0: tensor([335, 730, 409, 558, 738, 321, 999, 999, 999, 456, 454, 520, 507, 286, 972, 466, 738, 382, 673, 491, 560, 510, 296, 560, 349, 271, 300, 329, 259, 999, 357, 451])
1: tensor([652, 358, 594, 479, 359, 613, 338, 338, 362, 439, 382, 555, 477, 755, 471, 475, 495, 623, 559, 577, 535, 445, 608, 526, 635, 421, 512, 529, 501, 583, 528, 464])
2: tensor([733, 413, 566, 446, 357, 651, 337, 305, 369, 461, 431, 485, 464, 623, 364, 419, 467, 711, 420, 536, 479, 439, 577, 460, 702, 464, 453, 549, 540, 573, 578, 447])
3: tensor([626, 482, 564, 391, 459, 714, 352, 369, 423, 497, 455, 593, 436, 821, 449, 426, 440, 593, 528, 483, 485, 408, 699, 390, 547, 546, 629, 641, 807, 400, 565, 458])
4: tensor([480, 363, 499, 607, 409, 322, 570, 495, 460, 450, 351, 457, 589, 530, 422, 540, 494, 491, 502, 566, 496, 595, 433, 577, 447, 402, 365, 445, 408, 561, 453, 516])
5: tensor([581, 357, 534, 504, 447, 450, 385, 374, 409, 480, 437, 532, 485, 574, 509, 450, 444, 604, 587, 506, 472, 494, 645, 472, 515, 497, 510, 526, 652, 452, 554, 491])
6: tensor([418, 638, 456, 548, 692, 344, 665, 949, 631, 510, 509, 437, 530, 318, 518, 587, 446, 345, 394, 449, 428, 479, 343, 458, 375, 452, 494, 402, 355, 455, 434, 526])
7: tensor([775, 477, 547, 484, 396, 620, 382, 338, 403, 492, 599, 471, 469, 566, 347, 442, 473, 649, 405, 511, 470, 530, 545, 455, 619, 442, 492, 509, 496, 577, 545, 460])
8: tensor([399, 999, 468, 493, 582, 550, 416, 808, 590, 491, 999, 367, 499, 462, 870, 586, 640, 485, 551, 436, 637, 442, 403, 561, 421, 565, 471, 574, 337, 365, 457, 544])
9: tensor([500, 406, 484, 654, 458, 332, 534, 513, 495, 451, 469, 576, 582, 427, 408, 581, 648, 524, 416, 511, 464, 612, 408, 563, 506, 359, 352, 431, 353, 415, 447, 496])
10: tensor([615, 317, 547, 515, 410, 441, 373, 326, 373, 473, 396, 526, 491, 627, 474, 432, 446, 656, 611, 529, 486, 492, 681, 481, 516, 480, 509, 550, 691, 447, 570, 485])
11: tensor([456, 382, 452, 546, 527, 400, 484, 422, 485, 483, 546, 474, 504, 480, 397, 514, 478, 448, 413, 502, 474, 442, 516, 540, 413, 425, 418, 448, 322, 525, 457, 642])
12: tensor([692, 375, 593, 358, 389, 758, 296, 316, 389, 468, 437, 627, 428, 945, 415, 394, 438, 659, 557, 502, 498, 375, 772, 383, 595, 556, 655, 705, 900, 398, 584, 449])
13: tensor([390, 748, 520, 404, 453, 825, 283, 453, 437, 426, 753, 431, 503, 760, 684, 478, 635, 668, 999, 502, 807, 582, 463, 469, 491, 770, 558, 683, 330, 286, 643, 477])
14: tensor([497, 366, 510, 502, 473, 532, 386, 385, 447, 523, 432, 465, 460, 477, 410, 446, 481, 470, 568, 454, 461, 433, 653, 449, 449, 486, 483, 496, 519, 480, 521, 472])
15: tensor([564, 333, 515, 574, 437, 426, 396, 364, 401, 375, 432, 438, 567, 513, 443, 486, 512, 544, 418, 525, 547, 479, 486, 529, 539, 359, 384, 537, 543, 618, 489, 482])
16: tensor([448, 460, 520, 399, 529, 501, 420, 392, 455, 499, 412, 468, 557, 413, 498, 439, 500, 397, 487, 467, 489, 372, 480, 472, 408, 578, 503, 477, 468, 456, 476, 444])
17: tensor([389, 999, 435, 422, 511, 539, 759, 719, 547, 542, 379, 454, 413, 567, 554, 490, 459, 456, 322, 602, 466, 396, 396, 388, 999, 938, 469, 356, 577, 324, 540, 646])
18: tensor([394, 609, 470, 482, 582, 427, 513, 483, 541, 634, 484, 463, 462, 353, 515, 499, 478, 341, 424, 459, 464, 504, 430, 412, 318, 530, 488, 455, 442, 442, 497, 608])
19: tensor([378, 327, 466, 596, 574, 284, 739, 486, 595, 518, 447, 503, 591, 333, 448, 651, 485, 391, 401, 519, 467, 586, 415, 574, 388, 330, 371, 374, 308, 463, 462, 504])
20: tensor([485, 496, 646, 354, 425, 999, 287, 321, 398, 692, 732, 632, 381, 548, 618, 366, 365, 407, 895, 411, 504, 424, 999, 351, 326, 999, 999, 733, 999, 494, 735, 502])
21: tensor([632, 332, 577, 447, 363, 545, 342, 333, 415, 432, 381, 500, 469, 788, 450, 437, 512, 687, 483, 584, 480, 479, 684, 501, 491, 522, 498, 556, 577, 453, 543, 454])
22: tensor([474, 398, 532, 436, 453, 614, 402, 394, 414, 550, 375, 424, 471, 473, 442, 478, 387, 600, 526, 478, 504, 533, 506, 495, 545, 506, 456, 497, 428, 685, 523, 469])
23: tensor([566, 385, 512, 565, 424, 436, 411, 443, 463, 419, 411, 537, 553, 555, 385, 468, 485, 593, 396, 517, 477, 606, 542, 521, 509, 345, 356, 496, 585, 560, 486, 489])
24: tensor([355, 840, 465, 445, 481, 448, 309, 692, 438, 449, 993, 434, 487, 591, 841, 572, 708, 525, 999, 500, 740, 454, 387, 553, 615, 610, 528, 643, 368, 412, 557, 446])
25: tensor([418, 635, 514, 427, 535, 604, 431, 421, 590, 527, 502, 755, 418, 377, 655, 422, 442, 415, 610, 426, 468, 400, 498, 406, 319, 511, 651, 475, 631, 559, 522, 516])
26: tensor([338, 951, 465, 414, 443, 603, 340, 612, 511, 532, 999, 360, 505, 507, 877, 497, 729, 606, 923, 495, 763, 518, 405, 520, 390, 608, 516, 558, 401, 502, 517, 543])
27: tensor([444, 457, 526, 421, 510, 554, 424, 394, 449, 452, 512, 589, 485, 417, 461, 454, 428, 396, 483, 478, 494, 491, 463, 422, 339, 494, 439, 485, 525, 441, 508, 494])
28: tensor([367, 903, 439, 498, 702, 528, 700, 671, 550, 620, 495, 447, 451, 343, 567, 558, 446, 336, 400, 428, 442, 515, 387, 403, 561, 599, 528, 371, 422, 410, 488, 519])
29: tensor([440, 502, 480, 510, 535, 717, 474, 438, 691, 510, 472, 730, 405, 428, 885, 394, 629, 502, 704, 441, 484, 390, 500, 395, 396, 362, 469, 489, 368, 999, 469, 427])
30: tensor([545, 456, 550, 462, 452, 453, 404, 369, 441, 479, 417, 481, 558, 566, 452, 477, 483, 462, 441, 522, 514, 497, 461, 466, 805, 491, 500, 574, 599, 444, 528, 482])
31: tensor([445, 591, 530, 344, 491, 889, 360, 338, 469, 694, 505, 586, 396, 434, 496, 417, 398, 321, 488, 410, 524, 377, 721, 331, 719, 999, 999, 580, 696, 454, 511, 419])
32: tensor([439, 460, 471, 450, 581, 478, 449, 483, 492, 490, 552, 539, 435, 357, 477, 517, 429, 350, 463, 440, 418, 553, 430, 457, 299, 522, 508, 423, 452, 364, 509, 506])
33: tensor([562, 573, 507, 317, 387, 999, 450, 476, 359, 532, 348, 579, 351, 887, 549, 384, 489, 620, 470, 597, 513, 342, 544, 331, 999, 999, 766, 549, 777, 311, 663, 502])
34: tensor([783, 333, 538, 591, 378, 525, 332, 315, 380, 457, 421, 588, 553, 680, 390, 442, 410, 665, 527, 562, 535, 432, 744, 502, 417, 454, 451, 649, 664, 387, 559, 480])
35: tensor([514, 533, 468, 569, 463, 303, 484, 441, 450, 436, 539, 461, 671, 393, 382, 552, 560, 627, 398, 566, 499, 539, 375, 680, 342, 404, 358, 425, 304, 421, 443, 475])
36: tensor([482, 353, 459, 771, 436, 359, 499, 462, 473, 409, 355, 464, 603, 449, 449, 561, 615, 608, 391, 625, 454, 502, 465, 530, 410, 348, 339, 471, 370, 577, 435, 485])
37: tensor([394, 444, 480, 475, 675, 522, 553, 572, 602, 528, 472, 442, 487, 394, 598, 546, 420, 398, 472, 409, 459, 491, 381, 434, 386, 628, 454, 482, 510, 372, 470, 500])
38: tensor([415, 521, 477, 487, 578, 444, 582, 660, 585, 585, 545, 439, 518, 367, 599, 553, 423, 385, 499, 443, 433, 511, 475, 506, 309, 492, 447, 391, 509, 375, 473, 603])
39: tensor([471, 423, 460, 610, 464, 369, 467, 423, 516, 415, 371, 393, 665, 394, 461, 571, 548, 417, 413, 565, 491, 617, 365, 567, 474, 349, 374, 449, 358, 475, 429, 447])
40: tensor([406, 483, 518, 420, 463, 464, 398, 421, 523, 644, 469, 491, 475, 442, 514, 473, 458, 424, 392, 441, 518, 406, 488, 537, 457, 615, 538, 480, 441, 418, 534, 507])
41: tensor([413, 447, 452, 477, 606, 474, 436, 592, 545, 542, 518, 460, 476, 313, 623, 491, 399, 321, 413, 479, 468, 423, 412, 487, 358, 580, 495, 426, 490, 349, 511, 508])
42: tensor([689, 426, 515, 576, 433, 484, 360, 451, 427, 459, 519, 548, 552, 629, 463, 499, 467, 620, 582, 555, 584, 462, 654, 527, 406, 443, 434, 623, 581, 408, 531, 491])
43: tensor([572, 336, 517, 552, 426, 427, 481, 405, 482, 412, 334, 508, 574, 495, 422, 531, 605, 609, 518, 539, 491, 526, 492, 546, 589, 363, 403, 484, 402, 452, 476, 515])
44: tensor([486, 360, 520, 493, 472, 401, 412, 468, 459, 430, 436, 484, 554, 464, 421, 547, 516, 524, 450, 515, 477, 569, 521, 574, 419, 385, 461, 477, 426, 548, 508, 448])
45: tensor([505, 410, 492, 527, 467, 333, 542, 503, 575, 436, 405, 528, 607, 432, 391, 524, 561, 447, 419, 618, 467, 642, 439, 553, 361, 357, 354, 468, 359, 604, 438, 497])
46: tensor([684, 350, 625, 378, 356, 908, 298, 301, 328, 506, 331, 552, 423, 957, 417, 399, 427, 670, 570, 539, 502, 402, 852, 492, 616, 524, 599, 813, 773, 480, 678, 443])
47: tensor([643, 376, 565, 585, 383, 411, 323, 321, 401, 474, 389, 466, 435, 677, 584, 416, 495, 532, 516, 529, 570, 426, 569, 466, 610, 493, 508, 617, 650, 495, 538, 440])
48: tensor([460, 490, 484, 460, 583, 479, 433, 536, 540, 511, 578, 538, 465, 372, 620, 513, 427, 396, 505, 419, 422, 482, 497, 430, 514, 539, 521, 442, 507, 488, 486, 510])
49: tensor([419, 621, 486, 434, 566, 425, 508, 581, 583, 579, 460, 451, 502, 385, 552, 461, 429, 364, 585, 436, 462, 414, 439, 443, 497, 476, 606, 436, 590, 678, 518, 521])
50: tensor([459, 404, 469, 574, 499, 303, 626, 533, 522, 541, 500, 479, 555, 455, 443, 497, 637, 612, 398, 561, 524, 560, 381, 612, 516, 327, 360, 422, 319, 704, 419, 478])
51: tensor([441, 458, 476, 530, 556, 431, 513, 511, 508, 526, 464, 563, 517, 405, 480, 501, 461, 552, 422, 467, 499, 416, 346, 513, 387, 471, 419, 454, 384, 420, 472, 490])
52: tensor([498, 338, 467, 787, 391, 357, 465, 425, 429, 395, 362, 461, 603, 469, 387, 555, 618, 638, 390, 643, 458, 511, 480, 536, 423, 338, 345, 492, 369, 614, 439, 498])
53: tensor([587, 429, 574, 465, 428, 424, 374, 381, 452, 512, 372, 623, 482, 504, 429, 447, 476, 611, 518, 474, 475, 450, 509, 492, 548, 489, 424, 535, 728, 439, 556, 473])
54: tensor([475, 330, 468, 540, 405, 447, 498, 408, 725, 417, 316, 800, 416, 592, 630, 389, 716, 741, 830, 521, 486, 419, 478, 492, 447, 295, 386, 524, 351, 999, 463, 418])
55: tensor([554, 301, 510, 582, 421, 381, 383, 409, 449, 453, 397, 555, 502, 453, 452, 482, 503, 499, 397, 601, 456, 611, 602, 567, 625, 385, 451, 462, 405, 416, 483, 478])
56: tensor([765, 573, 515, 543, 452, 402, 422, 414, 425, 566, 974, 482, 452, 645, 350, 468, 421, 377, 427, 446, 439, 578, 540, 526, 329, 413, 709, 455, 380, 500, 443, 534])
57: tensor([512, 399, 471, 551, 463, 374, 536, 456, 486, 470, 463, 512, 571, 453, 425, 522, 555, 614, 456, 554, 447, 589, 428, 607, 417, 341, 378, 473, 349, 461, 462, 466])
58: tensor([441, 534, 468, 464, 488, 376, 517, 401, 474, 528, 454, 489, 518, 470, 446, 506, 480, 516, 403, 508, 483, 432, 499, 478, 433, 485, 425, 455, 411, 578, 521, 467])
59: tensor([464, 644, 439, 418, 467, 430, 999, 810, 400, 576, 298, 437, 448, 609, 455, 629, 533, 592, 309, 707, 549, 498, 344, 472, 999, 558, 363, 344, 393, 405, 462, 507])
60: tensor([512, 338, 463, 805, 377, 361, 436, 405, 421, 381, 341, 456, 600, 482, 387, 547, 645, 666, 383, 658, 461, 493, 500, 538, 435, 345, 344, 503, 380, 581, 441, 479])
61: tensor([440, 568, 492, 437, 540, 461, 495, 537, 558, 552, 441, 477, 494, 409, 548, 461, 432, 381, 560, 440, 471, 432, 442, 446, 483, 485, 584, 450, 568, 631, 511, 518])
62: tensor([429, 373, 507, 572, 466, 372, 515, 486, 487, 433, 421, 500, 568, 514, 425, 635, 605, 514, 447, 558, 454, 561, 399, 589, 313, 311, 357, 419, 345, 858, 433, 471])
63: tensor([691, 328, 564, 550, 376, 494, 333, 346, 396, 409, 412, 495, 457, 768, 563, 426, 518, 783, 569, 540, 495, 409, 687, 525, 531, 469, 472, 547, 483, 456, 574, 557])
64: tensor([592, 400, 578, 451, 397, 476, 331, 276, 397, 462, 413, 487, 568, 625, 440, 454, 474, 496, 445, 540, 539, 515, 484, 465, 907, 514, 526, 621, 667, 416, 550, 467])
65: tensor([771, 527, 506, 565, 437, 378, 440, 432, 432, 554, 965, 477, 488, 649, 348, 509, 431, 384, 418, 473, 433, 605, 513, 543, 346, 381, 674, 445, 370, 548, 429, 545])
66: tensor([412, 500, 475, 525, 557, 309, 656, 493, 572, 516, 455, 537, 516, 381, 610, 556, 462, 403, 410, 479, 455, 585, 420, 531, 520, 403, 460, 450, 358, 521, 475, 494])
67: tensor([378, 462, 451, 463, 638, 445, 464, 520, 536, 547, 326, 428, 462, 326, 522, 526, 457, 311, 513, 426, 441, 379, 459, 420, 404, 595, 534, 431, 547, 516, 504, 544])
68: tensor([443, 383, 502, 408, 517, 590, 425, 467, 467, 542, 454, 448, 424, 445, 522, 453, 402, 424, 501, 445, 449, 452, 517, 438, 337, 644, 573, 510, 478, 457, 545, 537])
69: tensor([474, 464, 498, 508, 512, 428, 467, 454, 478, 541, 436, 470, 557, 459, 522, 467, 458, 492, 447, 500, 500, 531, 381, 554, 502, 352, 395, 412, 507, 369, 485, 522])
70: tensor([638, 419, 542, 470, 451, 565, 367, 383, 425, 476, 450, 578, 471, 529, 568, 417, 446, 489, 576, 482, 444, 550, 678, 422, 519, 643, 556, 560, 802, 588, 525, 480])
71: tensor([745, 349, 539, 434, 372, 527, 344, 356, 399, 422, 362, 484, 515, 685, 406, 490, 554, 739, 485, 586, 459, 587, 678, 624, 582, 398, 453, 694, 565, 474, 516, 478])
72: tensor([418, 475, 447, 505, 614, 367, 654, 648, 597, 524, 476, 458, 495, 350, 579, 511, 453, 392, 454, 478, 470, 547, 404, 459, 460, 405, 447, 402, 423, 531, 474, 566])
73: tensor([412, 457, 498, 506, 518, 422, 698, 731, 529, 751, 445, 634, 473, 395, 451, 542, 436, 454, 410, 500, 424, 521, 443, 451, 437, 428, 453, 434, 565, 501, 512, 596])
74: tensor([489, 316, 521, 442, 474, 463, 365, 443, 442, 495, 424, 518, 469, 491, 421, 431, 468, 607, 474, 510, 486, 435, 577, 464, 453, 421, 530, 476, 570, 455, 529, 452])
75: tensor([390, 593, 515, 406, 463, 453, 337, 562, 465, 427, 591, 443, 451, 565, 643, 539, 693, 589, 718, 497, 734, 467, 399, 525, 511, 549, 513, 626, 411, 384, 543, 487])
76: tensor([507, 403, 488, 690, 451, 334, 555, 539, 510, 444, 469, 596, 589, 425, 403, 598, 685, 534, 384, 509, 440, 617, 400, 580, 526, 354, 351, 426, 337, 410, 437, 498])
77: tensor([522, 438, 496, 534, 495, 466, 437, 499, 492, 446, 439, 525, 530, 504, 416, 474, 483, 547, 408, 494, 467, 563, 512, 495, 472, 374, 387, 481, 546, 534, 482, 488])
78: tensor([999, 385, 571, 552, 424, 511, 346, 341, 367, 451, 999, 537, 464, 974, 327, 422, 490, 472, 466, 429, 498, 559, 858, 517, 394, 347, 725, 554, 641, 809, 450, 503])
79: tensor([467, 510, 525, 446, 529, 555, 382, 345, 475, 552, 498, 503, 466, 492, 466, 489, 443, 458, 468, 494, 530, 433, 599, 443, 567, 682, 702, 533, 636, 452, 510, 457])
80: tensor([511, 295, 529, 426, 468, 475, 360, 447, 441, 491, 414, 519, 469, 508, 391, 426, 467, 637, 477, 518, 484, 437, 607, 467, 473, 423, 528, 481, 560, 459, 532, 436])
81: tensor([512, 391, 495, 538, 460, 307, 568, 523, 585, 423, 411, 527, 612, 440, 376, 527, 571, 442, 398, 642, 467, 687, 425, 561, 338, 344, 332, 449, 351, 633, 425, 502])
82: tensor([540, 498, 536, 395, 466, 600, 476, 387, 409, 486, 391, 428, 478, 476, 522, 470, 456, 463, 523, 498, 490, 451, 586, 539, 404, 470, 525, 497, 631, 526, 474, 459])
83: tensor([456, 919, 593, 338, 409, 999, 289, 388, 383, 543, 630, 499, 392, 999, 532, 366, 490, 614, 946, 443, 741, 424, 926, 397, 715, 999, 999, 991, 549, 351, 666, 468])
84: tensor([413, 453, 479, 475, 651, 507, 545, 538, 650, 507, 455, 482, 467, 393, 671, 508, 437, 427, 501, 415, 473, 463, 390, 427, 410, 571, 465, 486, 481, 570, 465, 483])
85: tensor([305, 999, 449, 483, 639, 591, 421, 910, 631, 514, 999, 348, 483, 394, 983, 618, 672, 460, 578, 399, 673, 412, 345, 564, 408, 611, 497, 558, 296, 338, 443, 576])
86: tensor([355, 588, 451, 434, 724, 444, 511, 776, 542, 571, 548, 441, 499, 308, 492, 499, 453, 324, 400, 434, 436, 444, 441, 419, 381, 445, 556, 399, 451, 497, 463, 524])
87: tensor([409, 501, 411, 581, 677, 335, 999, 875, 999, 505, 575, 730, 441, 342, 676, 471, 610, 415, 556, 471, 447, 470, 357, 499, 372, 321, 343, 378, 300, 999, 419, 460])
88: tensor([574, 492, 565, 410, 416, 520, 432, 381, 386, 473, 421, 438, 487, 513, 500, 465, 460, 438, 509, 481, 500, 437, 618, 557, 409, 454, 437, 531, 627, 420, 470, 449])
89: tensor([476, 369, 452, 650, 643, 479, 838, 879, 603, 529, 470, 488, 617, 413, 413, 660, 575, 433, 393, 491, 467, 868, 416, 633, 483, 436, 455, 468, 411, 475, 442, 591])
90: tensor([438, 425, 472, 400, 543, 409, 565, 395, 515, 498, 433, 425, 478, 325, 477, 528, 521, 362, 430, 421, 486, 459, 406, 447, 349, 436, 510, 470, 522, 473, 489, 532])
91: tensor([617, 387, 535, 452, 387, 603, 363, 333, 408, 461, 375, 500, 468, 687, 424, 430, 479, 619, 485, 538, 555, 430, 666, 499, 574, 434, 522, 552, 475, 481, 577, 461])
92: tensor([391, 354, 479, 521, 447, 304, 681, 568, 483, 483, 335, 393, 606, 389, 416, 578, 490, 595, 397, 538, 495, 667, 394, 603, 381, 336, 312, 444, 404, 695, 442, 462])
93: tensor([292, 999, 416, 546, 737, 426, 568, 916, 759, 442, 865, 384, 468, 329, 715, 787, 666, 393, 803, 492, 680, 622, 276, 819, 315, 429, 329, 439, 266, 346, 414, 643])
94: tensor([454, 484, 525, 508, 484, 421, 504, 429, 479, 454, 347, 432, 464, 421, 459, 495, 438, 448, 465, 448, 460, 468, 533, 453, 395, 494, 530, 500, 487, 477, 517, 495])
95: tensor([416, 434, 489, 431, 496, 425, 389, 450, 475, 496, 397, 485, 463, 400, 474, 480, 480, 469, 482, 492, 486, 489, 426, 403, 463, 481, 497, 438, 482, 371, 486, 509])

tensor([488, 523, 681, 326, 409, 999, 261, 298, 384, 701, 807, 678, 351, 584, 647, 348, 340, 395, 994, 401, 520, 428, 999, 325, 291, 999, 999, 803, 999, 511, 795, 510]) 20 31 83
tensor([510, 456, 516, 447, 473, 588, 358, 362, 450, 541, 482, 504, 486, 447, 465, 443, 420, 517, 461, 453, 492, 389, 542, 427, 682, 655, 615, 549, 680, 406, 538, 499]) 79 30 53
tensor([427, 322, 473, 582, 534, 295, 675, 477, 562, 489, 433, 496, 588, 365, 438, 620, 504, 437, 399, 532, 472, 574, 425, 586, 432, 327, 371, 390, 315, 447, 457, 505]) 19 9 45
tensor([356, 546, 427, 584, 665, 329, 847, 884, 652, 598, 566, 423, 591, 325, 477, 625, 531, 375, 406, 467, 424, 516, 389, 600, 365, 355, 358, 337, 323, 375, 413, 553]) 6 72 19
tensor([505, 496, 475, 568, 464, 316, 477, 442, 461, 434, 518, 483, 653, 394, 401, 538, 549, 601, 390, 547, 506, 534, 392, 639, 342, 404, 361, 439, 328, 436, 449, 484]) 35 57 9
tensor([418, 433, 458, 482, 605, 429, 463, 501, 522, 527, 332, 444, 467, 343, 519, 526, 461, 334, 500, 446, 450, 407, 455, 443, 398, 555, 511, 434, 525, 512, 494, 533]) 67 90 94
tensor([609, 326, 579, 453, 361, 513, 344, 330, 420, 414, 381, 490, 467, 793, 463, 446, 511, 697, 488, 600, 466, 499, 685, 501, 491, 538, 504, 538, 561, 453, 545, 439]) 21 91 63
tensor([332, 999, 460, 441, 604, 453, 528, 669, 572, 569, 759, 491, 446, 368, 621, 520, 487, 384, 475, 429, 478, 505, 375, 448, 448, 616, 506, 465, 424, 410, 510, 538]) 28 8 18
tensor([429, 563, 523, 428, 566, 608, 374, 332, 499, 592, 516, 501, 438, 408, 483, 480, 421, 386, 463, 449, 530, 356, 620, 394, 579, 764, 782, 529, 704, 432, 508, 456]) 79 31 40
tensor([353, 544, 380, 617, 740, 287, 999, 999, 999, 504, 615, 797, 424, 290, 740, 474, 653, 390, 583, 460, 436, 470, 315, 515, 349, 255, 308, 341, 254, 999, 399, 462]) 87 0 6
tensor([427, 504, 449, 600, 516, 280, 720, 574, 574, 507, 404, 474, 722, 345, 368, 645, 552, 459, 382, 582, 451, 522, 391, 686, 393, 281, 309, 382, 291, 448, 401, 547]) 19 45 9
tensor([327, 946, 454, 451, 556, 517, 365, 760, 539, 466, 800, 369, 449, 499, 652, 684, 641, 413, 686, 487, 717, 529, 337, 528, 328, 561, 468, 529, 349, 459, 537, 466]) 8 26 85
tensor([428, 366, 416, 706, 707, 269, 975, 999, 661, 540, 496, 481, 660, 347, 421, 728, 618, 428, 368, 506, 456, 997, 309, 694, 434, 307, 310, 372, 273, 508, 402, 634]) 89 19 6
tensor([498, 398, 460, 578, 476, 335, 577, 474, 504, 452, 471, 507, 595, 445, 428, 543, 574, 649, 448, 568, 450, 618, 409, 646, 386, 308, 359, 459, 322, 478, 449, 468]) 57 9 35
tensor([385, 795, 450, 472, 685, 504, 638, 508, 999, 487, 434, 700, 421, 346, 999, 412, 520, 466, 717, 396, 457, 359, 386, 420, 346, 370, 442, 442, 327, 999, 450, 468]) 29 87 0
tensor([439, 473, 451, 500, 599, 409, 636, 637, 586, 529, 481, 457, 496, 373, 560, 505, 450, 421, 448, 489, 472, 539, 404, 454, 498, 412, 439, 400, 403, 514, 486, 571]) 72 66 38
tensor([439, 666, 441, 431, 531, 445, 999, 763, 426, 582, 368, 445, 450, 555, 481, 608, 513, 538, 335, 650, 527, 483, 363, 461, 999, 574, 392, 351, 409, 415, 469, 512]) 59 17 28
tensor([359, 484, 423, 516, 659, 343, 711, 720, 639, 543, 496, 454, 506, 319, 610, 526, 445, 350, 455, 479, 470, 569, 365, 457, 449, 399, 439, 368, 373, 496, 462, 602]) 72 66 6
tensor([408, 691, 440, 487, 489, 416, 999, 832, 487, 543, 383, 411, 453, 427, 498, 548, 545, 502, 348, 666, 497, 436, 353, 500, 999, 627, 411, 368, 416, 362, 503, 535]) 59 17 28
tensor([441, 633, 459, 550, 655, 320, 663, 923, 617, 485, 479, 436, 545, 313, 503, 588, 445, 353, 400, 453, 425, 496, 340, 467, 386, 401, 468, 402, 327, 449, 435, 520]) 6 86 72
tensor([430, 381, 496, 573, 464, 376, 514, 475, 480, 452, 410, 520, 570, 498, 424, 612, 590, 555, 435, 557, 461, 559, 406, 606, 337, 311, 353, 429, 362, 790, 431, 481]) 62 45 81
tensor([436, 367, 512, 488, 492, 362, 430, 504, 481, 422, 447, 495, 572, 441, 417, 563, 522, 496, 424, 507, 482, 607, 430, 585, 354, 376, 459, 458, 388, 536, 490, 451]) 44 57 45
tensor([616, 377, 554, 554, 414, 434, 350, 338, 420, 493, 406, 463, 449, 632, 575, 437, 496, 515, 495, 514, 561, 444, 542, 458, 558, 494, 538, 591, 643, 487, 524, 440]) 47 5 10
tensor([354, 470, 409, 933, 799, 248, 999, 999, 721, 449, 511, 408, 712, 307, 453, 879, 580, 336, 356, 597, 413, 997, 273, 893, 311, 278, 296, 346, 266, 550, 357, 741]) 89 19 6
tensor([417, 689, 455, 558, 711, 313, 712, 999, 657, 480, 487, 425, 548, 300, 510, 606, 439, 345, 394, 449, 423, 494, 320, 466, 384, 417, 490, 390, 304, 443, 424, 526]) 6 86 72
tensor([421, 631, 457, 547, 675, 331, 667, 922, 618, 485, 466, 439, 547, 325, 493, 589, 440, 356, 394, 468, 450, 493, 351, 478, 397, 402, 481, 407, 339, 443, 430, 518]) 6 86 72
tensor([332, 999, 448, 452, 637, 453, 578, 690, 593, 606, 790, 504, 449, 317, 611, 509, 427, 325, 397, 413, 398, 513, 378, 425, 431, 632, 503, 419, 432, 422, 501, 549]) 28 86 18
tensor([372, 644, 453, 504, 656, 437, 495, 583, 564, 634, 526, 524, 467, 370, 505, 516, 516, 352, 519, 436, 564, 489, 372, 468, 380, 457, 492, 471, 393, 437, 482, 513]) 18 86 38
tensor([642, 362, 546, 556, 411, 481, 374, 382, 431, 424, 417, 482, 467, 692, 563, 455, 507, 706, 548, 542, 491, 426, 629, 517, 511, 451, 455, 525, 466, 452, 554, 548]) 63 21 91
tensor([368, 556, 521, 437, 426, 562, 317, 547, 414, 427, 675, 405, 484, 785, 934, 574, 622, 798, 767, 529, 740, 536, 409, 569, 503, 480, 468, 711, 325, 380, 519, 450]) 75 13 24
tensor([999, 424, 559, 539, 435, 496, 365, 359, 385, 461, 991, 543, 470, 864, 359, 429, 478, 455, 471, 437, 498, 541, 777, 507, 387, 375, 671, 542, 611, 723, 466, 506]) 78 56 65
tensor([400, 561, 454, 529, 628, 412, 485, 542, 537, 650, 380, 537, 471, 370, 477, 498, 457, 354, 496, 442, 513, 462, 407, 441, 383, 439, 502, 436, 407, 449, 475, 517]) 18 51 67
tensor([432, 757, 468, 439, 640, 398, 480, 489, 568, 601, 583, 435, 502, 371, 539, 467, 472, 373, 425, 423, 437, 378, 451, 390, 404, 685, 512, 482, 518, 428, 477, 579]) 18 48 41
tensor([463, 999, 617, 317, 393, 999, 245, 380, 366, 546, 689, 491, 375, 999, 510, 338, 505, 663, 999, 447, 807, 433, 999, 376, 806, 999, 999, 999, 563, 325, 715, 445]) 83 13 20
tensor([422, 544, 430, 434, 494, 347, 999, 806, 474, 541, 335, 432, 462, 459, 484, 575, 496, 555, 336, 716, 475, 459, 377, 434, 999, 527, 377, 348, 364, 384, 448, 678]) 59 17 72
tensor([331, 895, 453, 462, 585, 520, 413, 733, 560, 491, 740, 388, 451, 465, 643, 647, 606, 397, 637, 475, 672, 501, 351, 508, 328, 562, 490, 503, 399, 456, 526, 497]) 8 85 75
tensor([588, 289, 531, 557, 405, 464, 422, 340, 465, 407, 327, 512, 550, 528, 432, 510, 566, 637, 539, 514, 496, 440, 532, 517, 644, 383, 424, 508, 429, 452, 491, 505]) 43 15 55
tensor([424, 426, 488, 451, 498, 426, 407, 455, 475, 500, 406, 508, 477, 405, 470, 483, 477, 496, 471, 490, 492, 476, 409, 427, 453, 480, 478, 445, 462, 379, 483, 507]) 95 51 94
tensor([574, 422, 513, 519, 388, 417, 408, 406, 383, 399, 350, 383, 498, 566, 376, 455, 487, 663, 568, 602, 542, 444, 470, 511, 602, 366, 414, 525, 365, 454, 538, 522]) 43 15 91
tensor([402, 737, 432, 480, 464, 388, 999, 912, 468, 544, 314, 377, 437, 450, 491, 554, 548, 534, 342, 725, 510, 445, 324, 515, 999, 613, 380, 345, 398, 339, 508, 541]) 59 17 28
tensor([432, 554, 426, 445, 489, 356, 999, 807, 456, 561, 334, 437, 450, 464, 501, 569, 494, 544, 328, 695, 483, 457, 367, 432, 999, 536, 389, 365, 380, 369, 458, 658]) 59 17 72
